(in the rows, 128 means zero)
A single turn carries every row of the set below to another of its rows. Some are shown first; where does it send the rows asked next?
Q_214: [128 109 149 157 138 149  92 135 132 124 153 103 161 106]
Q_691: [ 75 127 140 123 164  96 110 137 113 165 111 137 157 103]
Q_810: [105 114 169  99 109 137 115 131 127 114 122 119 145 119]
Q_284: [103  94 116 147 108 159 147 151 112 131 107 153 122 112]
Q_163: [107 125 136 167 112 140 116 151 102 151 143 145 115 104]
Q_423: [105  75 109 131 166 152  99 140  92 132 107 111 163 127]
Q_142: [124 116 117 156 108 114 117 116 123  89 138 118 154 112]
Q_524: [108 122 148 157 145 133 133 175 154 126 111 142 129 136]
Q_957: [109 109 153 146 142 129 114  96  99 145 108 118 110 144]
Q_802: [ 83 121 137 124 114 103 104 166 104 157 127 136 129  93]
Q_73: [101 116 121 175 123  92 109 143 126 174 124 132 129 101]
Q_500: [107 114  91 141 119 107 103 116 127 105 113 128 183 112]
Q_820: [111 102 124 146 164 136  99 147 147 130  79 127 147 164]
Q_939: [109 108 138 147 139 103 108 188 152 132 113 117 141 138]
Q_499: [102 123 116 124 107 101 123 113 131  91 114 136 156 102]
Q_881: [ 99 126 127 139 149 165 108 127 146 137 112 153 185 102]
Q_534: [111 128 115 141 132 135 127 107 118  86 127 136 174 118]
Q_242: [114  99 113 131  81 135  92 138 132 139 103 119 168 138]
Q_433: [111 100 124 140 121 125  82 103 164 140  90 132 138  91]
Q_159: [112 116 111 141 145 113 101  91 132  91 116 124 161  99]
Q_96: [104  84 105 155 119 117 114 170 126 146 119 129 131  77]
Q_845: [105 121 132 159 144 171 111 112  96 146 113 152 119 129]
Q_982: [ 83  88 120 109 162 118 109 154 117 138 101 127 153  81]
Q_157: [100 103 138 122 157 103  98 162 151 128  84 117 140 143]
Q_299: [ 97 127 127 160 106 133 140 129 108 162 107 155 131 144]
Q_999: [121 109 140 170 161 141 113 143 155 125  97 131 119 144]
Q_772: [100 102 120 136 161 140  75 102  93 152  94 127 131 131]
Q_780: [118  75 132 141 143 161 120 116 103 119 106 119 107 121]
Q_99: [ 85 106 113 116 139 108  74 145  94 161 102 122 156 119]
Q_229: [103 110 127 147 163 122  94 127  87 158 121 107 166 149]

Q_242 goes to Q_881
Q_772 goes to Q_163
Q_820 goes to Q_524
Where do these go?
Q_534 goes to Q_499
Q_96 goes to Q_423
Q_73 goes to Q_229

